In the data rows, zero lies at 4.5, halfway between 4 and 5.
Here are some rows, each followed by its group. Rows of different groups can look alike.
[6 5 3 6 3 6 6 3 2 5 3 4 3 5 6 6 6 4 4 6 6 6 6 3] 1
[5 3 5 6 3 6 6 3 3 2 3 4 3 3 6 6 5 5 5 6 6 6 5 3] 2
[2 3 5 4 3 5 3 5 7 3 6 6 5 3 4 6 2 5 6 5 6 2 2 3] 3
[3 3 4 6 3 5 5 3 4 3 4 6 4 3 6 6 3 5 5 6 6 5 4 3] 1
[4 3 4 6 3 6 6 3 4 3 3 5 4 3 6 6 4 5 5 6 6 6 5 3] 2
[2 3 6 2 4 5 2 6 7 3 7 7 6 3 2 6 2 6 5 3 5 2 2 4] 4
[3 5 4 6 3 6 6 4 4 2 2 3 3 4 6 6 6 3 6 7 6 6 6 3] 2
[6 6 4 6 6 4 6 3 3 6 3 3 4 7 5 4 7 3 3 5 3 6 6 5] 5
[4 3 4 6 3 6 5 3 4 3 3 5 4 3 5 6 4 5 3 6 6 5 5 3] 1
[5 5 4 5 6 4 5 5 5 5 5 4 5 6 5 3 4 4 6 4 3 5 5 6] 6
[2 3 6 2 6 4 2 7 7 4 7 6 7 3 2 3 2 5 6 3 3 2 2 6] 7
[3 3 6 3 3 5 2 6 7 3 6 6 6 3 3 5 2 5 6 4 5 2 2 4] 3
[7 8 6 1 8 2 2 7 7 8 7 4 7 8 2 2 6 2 4 1 1 2 3 8] 4
[7 7 3 4 7 3 5 5 3 7 4 3 5 7 3 3 7 3 3 3 2 6 6 7] 7
[6 6 3 3 5 5 3 6 5 6 4 5 4 4 4 4 5 3 3 3 4 4 4 7] 7
[3 4 6 3 5 4 3 6 7 4 6 5 6 4 4 3 3 5 5 3 4 3 2 5] 3
[7 7 4 3 7 3 4 6 3 8 4 3 4 7 2 3 7 3 3 2 2 6 6 7] 4
[5 3 3 6 3 6 6 3 3 3 3 4 3 4 6 6 5 5 4 6 6 6 6 3] 2
[4 4 3 6 3 4 5 3 4 4 3 5 3 3 6 6 4 6 3 6 6 4 5 3] 6
[6 6 3 6 5 4 6 4 3 6 3 3 4 7 6 4 6 4 4 5 4 6 6 4] 1
[5 3 3 5 3 5 5 4 3 4 3 6 3 3 6 5 3 6 4 6 6 5 5 3] 1
[6 4 3 6 3 5 6 3 3 4 3 4 3 5 6 5 6 5 4 6 6 6 6 3] 8
[4 3 3 6 3 6 6 3 3 3 3 4 3 3 6 5 4 6 4 6 6 6 6 3] 2
[3 3 5 6 3 6 6 3 4 4 3 5 4 3 6 6 4 5 6 6 6 6 5 3] 2
[3 4 7 2 6 3 2 7 7 5 7 6 7 4 2 3 2 4 6 2 2 2 2 7] 4
[6 7 6 2 7 2 3 7 4 6 6 4 6 7 3 2 6 3 5 2 2 3 6 7] 7
[6 4 4 6 4 6 6 3 3 5 3 4 3 4 6 5 6 6 4 6 5 6 6 3] 1
[4 3 5 4 4 5 4 4 6 3 5 5 5 4 5 4 3 5 5 5 5 4 3 4] 6
[2 4 7 1 6 3 1 8 8 5 8 7 7 3 1 4 2 5 5 2 3 1 1 7] 4
[5 3 4 6 3 5 6 3 3 3 3 4 3 4 6 5 5 5 5 6 6 6 6 3] 2
[6 6 4 5 6 4 6 4 3 5 4 3 4 6 5 3 6 4 4 5 4 6 6 5] 6
[8 8 5 1 8 1 2 8 4 8 7 3 7 8 1 1 8 2 3 1 1 3 6 8] 4
[5 4 3 6 3 5 6 3 3 3 3 4 3 4 6 5 5 5 4 6 6 6 6 3] 2
[2 6 7 1 7 2 1 8 8 7 8 7 8 5 1 2 2 3 6 1 2 1 1 8] 4
[2 3 6 2 5 4 2 7 7 4 7 7 7 3 2 4 2 5 6 2 3 2 2 6] 4
[3 3 6 3 4 4 2 6 7 4 6 6 6 3 3 5 2 4 5 3 5 2 2 5] 4
[5 4 4 5 5 4 4 4 5 4 5 4 5 6 6 3 4 4 5 5 3 5 5 6] 6
[3 4 6 3 4 4 3 6 7 3 6 6 5 3 3 5 2 5 6 3 5 2 2 4] 3
[4 5 6 2 7 3 2 6 7 5 7 5 6 6 3 2 3 4 5 3 2 2 3 7] 7
[4 3 4 6 3 6 6 3 3 3 3 4 3 3 6 6 5 5 5 6 6 6 6 3] 2
[5 4 4 6 3 5 6 3 3 4 3 4 3 4 6 6 5 5 4 6 6 6 6 3] 6
[3 3 6 5 3 5 4 4 6 3 5 6 4 2 4 6 2 6 6 5 6 3 2 3] 5
[4 6 5 3 4 4 3 5 5 6 6 6 5 4 3 5 4 4 3 3 4 3 3 5] 7
[5 4 4 6 4 5 6 3 4 4 4 4 4 5 6 5 5 5 5 5 5 6 5 4] 8
[6 6 3 5 6 4 6 3 3 6 3 3 4 7 6 4 7 4 4 5 3 6 6 5] 6
[6 6 3 6 4 4 6 3 3 5 3 3 3 6 6 5 6 4 4 6 5 6 6 4] 1
[6 6 3 6 6 4 6 4 3 6 3 3 3 6 6 3 7 4 4 5 3 6 6 5] 6
[6 5 3 6 4 5 6 3 3 4 3 3 3 5 6 5 6 5 4 6 5 6 6 3] 8
[5 4 4 6 3 5 6 3 3 4 3 4 3 4 6 6 6 5 4 6 6 6 6 3] 1
[5 3 3 6 3 6 6 3 4 3 3 4 3 3 6 5 3 5 5 6 6 6 5 3] 2
[3 3 6 4 4 5 3 5 7 3 6 6 5 3 4 4 3 5 5 4 5 3 2 4] 5
[7 8 4 2 8 2 3 7 3 8 6 3 6 8 2 2 7 2 3 1 1 5 6 8] 4
[6 7 5 3 7 3 4 5 4 7 5 4 5 7 4 3 6 3 5 3 2 5 6 7] 3
[4 3 4 6 3 5 6 3 4 3 3 5 4 3 6 6 4 5 5 6 6 5 5 3] 2
[3 3 3 6 3 6 6 3 4 3 3 5 3 3 7 6 4 6 4 6 6 6 5 3] 2
[3 3 4 6 3 5 6 3 5 3 4 5 4 3 6 6 3 5 6 6 6 5 3 3] 8
[2 3 6 2 6 3 2 7 7 4 7 7 7 3 2 3 2 5 6 2 3 2 2 6] 4
[6 6 4 5 5 5 5 4 3 6 3 4 4 5 4 5 6 4 3 5 5 6 6 4] 3
[3 4 6 3 3 5 2 6 7 4 5 6 5 3 2 6 3 6 4 4 5 2 2 4] 7
[4 3 4 6 3 6 6 3 4 3 3 5 3 3 6 6 3 6 5 6 6 6 5 3] 2
[5 3 5 6 3 6 4 4 5 3 2 4 3 3 6 5 3 6 5 6 6 5 6 3] 2
[3 3 6 4 3 5 3 4 7 3 5 6 5 3 5 5 2 5 6 5 6 3 3 4] 5
[7 7 4 3 7 3 4 6 4 7 5 3 5 7 3 2 7 3 3 2 2 6 6 7] 7
[7 7 4 3 7 2 4 6 4 7 6 3 5 7 3 2 7 3 4 2 2 5 6 7] 7
[4 3 5 6 4 5 6 4 4 3 3 5 4 4 5 5 5 5 4 6 5 5 5 4] 8
[5 3 3 6 3 5 6 3 3 3 3 4 3 4 6 6 5 5 4 6 6 6 6 3] 2
[5 3 4 6 3 6 6 3 3 3 3 4 4 4 6 6 6 5 5 6 6 6 6 3] 8
[6 6 3 6 5 5 6 4 3 4 3 3 3 6 6 5 7 3 5 6 5 6 6 4] 1
[6 6 4 6 6 4 6 4 3 5 3 3 4 6 6 3 6 4 4 5 4 6 6 5] 1
[5 3 4 6 3 5 6 3 3 4 3 4 3 4 6 6 5 6 5 6 6 6 6 3] 2
[5 5 4 6 6 4 6 4 3 4 4 4 4 6 4 5 6 4 4 5 5 6 6 4] 1
[3 3 5 6 3 6 4 4 5 3 3 5 4 3 5 5 3 6 5 6 6 4 3 3] 1
[3 3 4 6 3 6 5 3 4 3 3 5 4 3 6 6 3 5 4 6 6 5 4 3] 6
[7 7 4 4 7 3 5 5 3 7 4 3 4 7 4 3 7 3 3 3 2 6 6 7] 7
[5 4 3 6 3 5 6 3 3 3 3 4 3 4 6 5 5 5 4 6 6 6 6 3] 2
[5 6 5 4 5 4 4 6 3 6 4 4 4 5 3 5 5 4 3 4 4 5 5 5] 7
[7 7 4 4 7 3 5 4 3 7 4 3 4 7 4 4 7 3 3 3 3 6 6 6] 7
[7 7 4 3 7 3 6 4 3 7 5 3 5 7 3 3 7 4 3 2 2 6 6 7] 3
[5 4 4 6 4 5 6 3 3 4 3 4 4 5 6 4 5 5 5 6 5 6 6 4] 8
[5 4 3 6 3 6 6 3 3 4 3 4 3 4 6 5 5 5 4 6 6 6 6 3] 2
[7 7 3 4 7 3 5 5 3 7 5 3 4 7 3 2 7 3 3 3 2 6 6 7] 7
[3 3 6 2 5 4 2 6 7 3 7 6 7 3 3 4 2 5 6 3 4 2 2 5] 7
[2 3 6 2 4 5 2 6 7 3 6 6 6 3 3 5 2 5 6 3 5 2 2 4] 7
[4 4 4 6 3 6 6 3 3 4 3 4 3 4 6 6 6 4 5 6 6 6 6 3] 2
[5 4 3 6 3 6 6 3 3 3 3 3 3 4 6 5 6 6 3 6 6 6 6 3] 8
[5 7 6 1 8 2 1 8 7 7 8 6 7 7 2 2 4 3 6 1 1 2 2 8] 4
[4 3 4 6 3 6 6 3 4 3 3 4 3 3 6 5 4 5 4 6 6 6 5 3] 2
[4 4 4 5 3 5 4 4 4 4 4 6 4 3 5 6 4 5 4 5 6 4 4 4] 3
[7 7 6 2 7 2 3 7 4 7 5 3 6 7 2 2 6 3 4 2 2 5 5 7] 7
[4 5 4 5 5 5 5 5 6 5 5 4 4 5 6 4 5 4 5 5 4 4 5 5] 6
Which 4 groups are nearest to each row below, nearest first, going by the distance to the group's nearest row?
[5 4 4 6 4 4 6 3 4 4 4 4 4 5 6 4 5 5 5 5 5 6 6 4] >> 8 2 6 1
Which 5 groups are nearest to each row below, nearest first, going by the distance to the centre of the group?
[7 8 4 2 7 2 4 6 3 8 5 3 4 7 2 2 7 3 3 2 2 6 6 7] >> 7 4 3 6 1
[7 7 4 4 7 3 5 5 3 7 4 3 4 7 4 2 7 3 4 3 2 6 6 7] >> 7 6 3 1 4
[4 4 4 6 3 5 6 3 3 4 3 4 3 3 5 6 5 5 3 5 6 5 5 3] >> 2 8 1 6 5
[5 6 3 5 5 4 5 4 3 6 4 4 4 5 5 5 6 4 4 5 4 6 6 5] >> 6 1 8 3 7
[6 6 3 6 5 4 6 4 2 6 3 4 3 6 5 5 7 3 3 5 4 6 6 4] >> 1 6 8 2 7
[7 7 3 5 6 5 6 3 3 6 3 3 4 6 4 4 7 4 3 5 3 6 6 5] >> 6 1 8 7 3
[7 7 4 4 7 3 6 5 3 7 4 3 4 7 4 3 7 3 4 3 2 6 6 7] >> 7 6 3 1 8
[3 3 5 6 3 6 5 4 6 3 4 6 4 3 6 6 3 5 5 6 6 4 3 3] >> 5 2 8 1 6
Which 4 groups are nearest to each row below, nearest first, going by the average distance to the group's rows?
[5 4 3 6 3 5 6 3 3 4 3 4 3 4 6 6 6 5 4 6 6 6 6 3] >> 2 8 1 6
[3 3 5 5 3 5 5 4 6 3 4 5 4 3 6 5 3 5 5 6 6 4 3 3] >> 2 5 8 1
[4 4 5 5 4 5 5 4 5 3 4 4 5 5 6 4 5 5 5 6 5 5 5 4] >> 8 2 6 1
[6 7 5 3 7 3 4 6 4 6 6 4 5 7 4 2 6 3 5 3 2 5 6 7] >> 7 6 3 4
[6 6 3 6 5 5 6 3 3 5 3 3 3 6 6 5 6 4 4 6 5 6 6 4] >> 1 8 6 2
[6 7 4 4 7 4 3 6 3 7 4 4 4 7 2 3 6 4 3 3 2 5 6 7] >> 7 6 3 1
[7 7 4 3 7 2 4 6 3 7 5 3 6 7 3 2 7 3 4 2 2 6 6 7] >> 7 6 3 4
[2 3 6 3 3 5 2 6 7 3 6 6 6 3 3 5 2 5 5 4 6 2 2 4] >> 5 3 4 7
[3 3 5 5 3 5 4 4 6 3 5 5 5 3 5 5 3 5 5 6 6 4 3 3] >> 5 2 8 6
[4 7 5 2 7 5 2 7 5 7 7 6 6 5 2 5 5 4 2 2 2 2 3 7] >> 7 4 3 5
[3 3 4 6 3 5 5 3 4 3 4 6 4 3 6 6 3 5 5 6 6 5 4 3] >> 2 8 1 6
Which 5 groups are nearest to each row below, nearest first, going by the distance to the group's nearest row?
[6 6 6 2 7 3 3 6 6 7 6 4 6 7 3 2 6 5 5 2 2 3 4 7] >> 7 3 4 6 1
Which 5 groups are nearest to each row below, nearest first, going by the average distance to the group's rows?
[3 4 6 3 5 4 4 5 5 3 6 5 6 4 4 4 3 6 3 4 3 4 4 4] >> 5 3 6 7 8
A new table starts here, with new groups. Each row is followed by its group. Groups can overlap.
[3 5 2 3 3 5 3 6 4 5 3 5 3 5 3 4 5 6 5 7 5 3 3 4] J981
[5 5 5 2 2 5 5 4 5 4 5 3 4 3 5 3 3 5 5 5 3 4 4 2] J964
[4 6 5 6 4 5 3 5 3 5 6 6 5 4 6 5 6 4 5 4 4 5 5 5] J932
[5 4 4 6 6 4 4 4 5 4 4 4 6 7 5 5 4 4 4 7 4 3 3 5] J981
[2 8 2 6 3 7 1 7 2 5 2 7 3 5 3 4 3 5 6 3 5 4 5 5] J932
[3 7 3 4 3 6 2 7 6 7 4 7 3 4 4 6 7 5 5 2 6 5 5 4] J757
[6 4 7 3 2 4 5 3 4 3 5 4 5 4 3 3 3 5 4 3 2 4 6 4] J964
[3 6 3 5 5 6 3 5 4 5 5 6 6 5 4 4 4 4 4 2 4 4 5 3] J932
[3 6 0 6 2 6 2 8 0 9 0 5 3 6 5 6 5 6 6 1 4 3 4 3] J534
[4 5 4 5 5 5 4 5 5 7 6 5 3 3 4 4 5 4 6 1 4 3 5 4] J757
[3 6 2 4 4 6 3 5 3 4 5 6 5 5 4 4 3 5 5 4 4 3 4 5] J932
[3 6 3 6 5 6 4 6 4 6 5 5 5 5 6 4 5 5 6 7 5 4 3 4] J932
[4 6 4 4 3 5 3 6 4 4 3 5 3 5 3 4 4 6 5 5 5 4 3 4] J981
[5 5 5 4 4 5 5 4 3 5 7 4 7 5 4 3 4 6 4 5 4 6 6 5] J964
[5 4 4 1 5 4 5 4 3 5 6 5 7 6 4 4 4 5 5 3 3 5 5 5] J534
[3 6 3 5 4 6 4 6 4 5 5 6 5 7 6 4 4 3 5 2 5 4 4 3] J932
[5 4 6 4 3 5 5 4 5 6 8 4 7 5 5 4 3 4 2 3 4 5 5 3] J964
[6 3 8 2 7 3 6 3 6 5 7 4 6 5 6 4 4 4 6 7 4 6 5 6] J534
[6 4 7 3 7 4 5 4 5 5 6 4 5 4 4 4 5 5 4 5 3 6 4 6] J534
[5 5 7 5 7 5 4 5 2 7 3 5 6 5 6 4 6 4 4 4 3 4 3 3] J534
[8 2 6 5 6 1 7 2 6 3 4 1 4 2 5 5 6 3 3 7 5 5 4 8] J442
[5 5 5 6 5 5 3 5 5 5 4 6 4 6 3 5 5 7 5 1 2 3 5 5] J442
[2 6 3 5 4 6 3 6 4 6 6 6 6 4 5 5 6 5 5 6 6 6 4 3] J932
[4 6 5 7 6 6 3 5 4 4 5 6 5 4 4 3 5 4 6 4 6 4 5 5] J932
[3 6 4 6 5 6 3 6 4 5 4 5 3 5 4 5 5 5 4 3 5 5 3 3] J414
[6 4 7 4 0 5 6 3 5 2 4 3 5 4 4 3 3 4 4 5 5 6 8 4] J964
[5 4 3 4 4 4 4 4 5 5 4 4 5 4 3 4 5 4 4 4 6 6 6 5] J442
[6 3 6 1 1 4 7 3 6 3 4 3 6 5 5 4 2 3 2 7 5 7 6 4] J964
[3 6 4 6 5 6 3 6 4 5 6 6 4 5 5 5 5 5 6 2 5 3 5 4] J414
[4 5 4 4 4 5 3 5 4 2 3 5 3 5 4 4 5 6 5 5 5 5 5 5] J981
[5 3 6 4 6 3 6 3 4 3 5 4 4 5 6 6 5 4 4 5 6 6 5 4] J442
[3 7 4 7 4 6 2 6 3 5 2 6 4 3 3 4 4 4 7 4 6 4 4 3] J757
[4 4 4 6 6 5 5 5 6 5 5 5 5 3 4 4 4 3 4 4 4 5 4 5] J757
[4 5 5 5 5 4 3 5 5 6 5 6 5 6 5 5 5 5 7 4 6 4 3 1] J442
[3 6 4 5 5 6 3 6 4 3 2 5 2 5 4 5 5 5 5 3 6 4 4 2] J981
[7 3 6 5 5 1 6 2 5 4 6 3 5 5 5 5 5 3 3 4 5 5 5 6] J442
[5 3 5 7 8 4 6 4 5 3 4 4 4 5 5 5 5 6 5 7 5 2 2 4] J981
[6 2 5 5 7 3 6 3 6 3 5 3 6 6 6 5 6 5 5 4 3 3 5 6] J442
[1 7 2 7 5 7 1 8 4 7 3 7 5 3 3 4 5 4 5 3 6 5 5 4] J932
[2 8 3 6 4 7 2 7 5 6 5 7 2 7 4 5 5 7 6 3 7 7 7 5] J414
[6 2 9 0 0 6 7 3 8 1 2 4 6 3 5 2 1 5 3 4 3 9 9 2] J964
[6 3 5 4 5 3 5 4 6 5 6 5 5 5 4 5 5 5 6 4 5 3 4 4] J442
[0 8 2 7 4 7 0 7 3 5 4 8 5 7 5 6 5 6 6 1 5 3 4 2] J932
[3 7 2 6 4 7 2 6 2 4 3 6 3 6 4 5 5 7 7 3 5 3 4 4] J414
[5 4 4 4 4 4 4 4 5 5 6 4 7 4 5 3 4 4 4 4 3 5 6 6] J964
[7 2 5 3 3 1 7 2 6 4 5 2 4 5 5 6 5 3 3 5 4 5 6 8] J442
[5 5 6 3 2 4 5 4 4 6 7 3 4 5 4 3 3 4 5 4 5 7 7 5] J964
[5 4 4 5 6 5 4 5 4 5 4 5 5 4 5 4 4 2 3 4 6 6 5 5] J442
[4 4 4 4 4 4 5 5 5 4 6 5 4 3 3 4 5 5 6 5 7 6 5 4] J442
[8 2 5 3 6 2 7 2 6 3 5 3 7 3 5 3 4 1 2 5 4 4 5 7] J442
[6 1 5 3 5 1 7 2 6 2 4 2 4 4 4 5 4 2 2 5 5 5 5 4] J442
[5 5 5 7 7 5 5 4 5 3 5 5 6 6 4 5 4 3 2 4 3 3 3 6] J981
[7 3 6 4 7 3 6 3 6 5 6 3 7 3 5 5 6 3 1 4 3 4 3 5] J442
[1 7 3 6 5 7 2 7 5 7 6 7 5 4 4 5 4 4 4 2 6 5 5 2] J932
[6 4 6 4 4 5 5 4 5 4 4 3 5 5 5 4 2 3 3 5 4 5 6 4] J964
[8 2 5 2 4 2 7 2 6 3 5 2 4 5 5 5 3 2 1 4 3 5 6 8] J442
[6 4 6 6 5 3 5 4 5 5 6 4 5 3 3 2 4 4 5 4 3 4 4 5] J442
[5 5 5 6 5 5 4 5 5 6 4 5 5 2 3 3 5 3 4 2 4 4 3 4] J757
[6 3 5 4 5 2 7 3 7 4 6 2 4 1 3 3 5 3 4 4 5 5 6 7] J442
[5 5 4 6 7 5 4 5 6 4 3 4 4 5 5 4 4 5 5 7 6 4 4 7] J981
[5 4 5 6 6 4 5 5 6 4 5 5 6 4 4 3 4 4 5 4 5 4 3 3] J442
[4 6 3 5 5 6 3 6 4 5 5 6 5 5 6 6 6 5 6 5 6 6 5 5] J932
[5 4 6 3 2 5 5 3 5 5 5 3 4 4 5 3 2 3 3 6 4 6 6 4] J964
[5 4 5 5 6 5 6 4 5 5 5 4 5 7 6 6 5 4 4 4 4 3 5 6] J981
[8 1 6 2 6 1 9 2 8 3 5 0 5 2 4 2 3 2 2 7 4 5 4 7] J442
[4 6 4 5 5 5 4 6 2 7 2 8 4 7 5 5 3 5 7 4 7 5 5 4] J534
[6 3 7 2 1 3 5 2 5 3 4 3 4 3 4 4 4 4 3 5 5 6 7 3] J964
[3 6 4 5 5 5 3 6 5 6 5 6 5 4 3 4 4 5 6 5 6 5 5 4] J932
[3 6 4 6 4 6 3 6 4 3 2 5 3 8 6 5 5 7 7 6 4 3 3 4] J981
[6 2 5 5 6 2 6 2 5 3 4 2 3 4 5 5 3 1 3 5 5 5 4 5] J442
[5 4 6 6 7 5 5 4 5 4 5 4 5 4 4 4 5 4 4 7 6 5 4 5] J981
[6 4 5 6 7 4 5 4 4 2 4 4 3 4 5 5 5 4 3 6 4 4 4 8] J981
[3 5 4 5 6 6 4 5 4 5 4 5 6 5 5 6 6 5 4 6 4 4 3 4] J932
[6 3 7 4 3 1 6 2 5 5 5 3 5 6 5 4 4 2 2 4 4 4 5 5] J442
[7 2 7 5 4 0 7 2 6 2 5 2 5 4 5 5 4 3 4 3 3 3 5 6] J442
[6 3 6 3 5 3 6 4 6 4 6 4 5 3 3 4 5 5 6 6 4 5 4 6] J442
[6 3 7 1 2 4 6 3 5 4 4 3 4 3 6 4 5 5 5 5 4 6 7 4] J964
[5 3 5 6 6 4 6 3 5 3 5 4 3 6 4 5 4 5 5 9 5 3 4 6] J981
[6 4 5 1 2 5 5 4 5 6 8 4 6 5 5 5 5 6 5 5 4 5 7 6] J964
[4 5 2 3 4 5 4 6 3 3 0 4 2 4 4 4 5 4 3 6 5 4 3 5] J981
[4 4 5 3 6 4 4 5 3 6 4 5 5 6 6 5 6 4 5 5 3 5 3 5] J534
[5 4 5 3 5 3 5 3 5 4 5 4 5 3 4 4 4 2 3 5 4 5 3 7] J932
[5 2 5 4 4 2 6 3 5 3 5 3 4 5 6 5 5 4 4 5 5 6 5 5] J442
[3 6 5 5 4 5 3 7 5 2 1 6 5 8 5 5 4 5 5 3 5 3 4 3] J981
[5 4 3 5 8 4 5 4 5 4 4 4 7 5 6 6 6 3 2 4 5 4 2 4] J757
[5 4 8 0 0 5 6 3 5 3 5 3 5 3 4 2 3 8 6 4 2 5 6 1] J964
[3 6 4 6 5 6 4 6 4 6 6 7 2 4 2 4 5 7 8 3 5 5 5 4] J414
[4 5 3 5 5 5 4 5 4 2 2 5 4 6 4 4 4 3 4 4 4 3 4 5] J981
[6 3 4 3 5 3 5 3 6 4 5 3 4 0 4 4 5 4 2 7 6 6 5 6] J757
[4 5 6 7 5 4 3 5 5 5 3 5 4 6 5 5 4 6 5 4 4 4 5 4] J442
Which 5 groups are nearest to each row below, nearest first, going by the distance to the centre of the group?
[3 7 3 5 4 6 3 6 3 6 5 7 3 8 4 7 5 6 4 4 6 6 5 5]: J414 J932 J534 J981 J757
Which 4 groups are nearest to each row below, nearest first, going by the distance to the centre of the group?
[4 4 3 5 6 5 4 5 6 4 4 4 4 5 5 5 4 3 2 6 5 4 4 6]: J981 J757 J442 J932
[3 7 4 7 5 6 3 6 3 6 3 6 2 5 6 7 5 5 6 3 5 3 5 4]: J414 J932 J757 J981
[5 4 5 4 1 4 5 4 5 4 6 3 3 4 4 5 3 5 3 3 2 4 6 5]: J964 J442 J757 J981
[5 4 6 3 3 4 5 4 5 4 5 3 5 5 5 5 4 5 3 4 2 5 5 4]: J964 J442 J534 J981
[4 5 4 4 6 6 4 6 2 7 3 5 3 4 5 5 4 4 4 2 5 6 7 4]: J534 J757 J932 J414
Which 5 groups are nearest to each row below, nearest first, going by the distance to the group's nearest row?
[3 6 3 5 5 6 4 6 4 5 5 6 4 7 5 5 6 6 6 4 5 4 4 4]: J414 J932 J442 J981 J534
Which 4 groups are nearest to each row below, nearest first, going by the average distance to the group's rows?
[3 5 3 5 4 5 2 5 3 4 3 5 5 3 3 2 4 3 4 4 5 3 2 3]: J932 J757 J981 J414
[6 2 5 3 4 2 6 2 6 4 7 3 5 5 5 5 6 4 4 6 5 5 5 7]: J442 J964 J981 J534
Which 4 groups are nearest to each row below, nearest first, going by the distance to the group's nearest row?
[4 5 4 5 5 5 4 5 5 4 4 5 6 6 4 4 4 4 6 5 6 5 5 5]: J932 J442 J981 J757
[3 6 3 6 5 6 3 6 3 5 4 6 4 3 3 3 4 5 6 5 5 5 4 4]: J932 J757 J414 J981
Which 5 groups are nearest to each row below, nearest first, going by the average distance to the group's rows?
[4 5 4 6 5 5 5 5 5 5 6 5 4 4 5 5 3 3 3 3 5 4 5 5]: J757 J932 J981 J414 J442
[2 7 3 8 5 7 2 7 2 5 3 8 4 5 4 6 7 9 9 4 6 5 5 3]: J414 J932 J981 J757 J534
[5 5 6 6 5 3 5 4 5 3 4 4 4 3 4 3 4 4 3 4 3 5 5 6]: J442 J981 J757 J964 J932
[7 2 5 3 6 2 6 2 5 3 5 2 4 3 5 6 6 4 2 6 5 4 3 3]: J442 J981 J964 J757 J534
[3 5 4 5 5 5 3 6 5 7 5 6 4 2 4 5 5 4 4 4 4 4 3 4]: J757 J932 J414 J981 J534
[5 4 6 3 3 4 6 3 5 4 6 4 5 6 6 6 5 5 5 3 3 4 6 5]: J964 J442 J534 J981 J757
[5 4 5 3 3 5 5 4 5 6 7 3 4 3 6 5 6 5 4 2 3 5 6 4]: J964 J757 J442 J534 J932
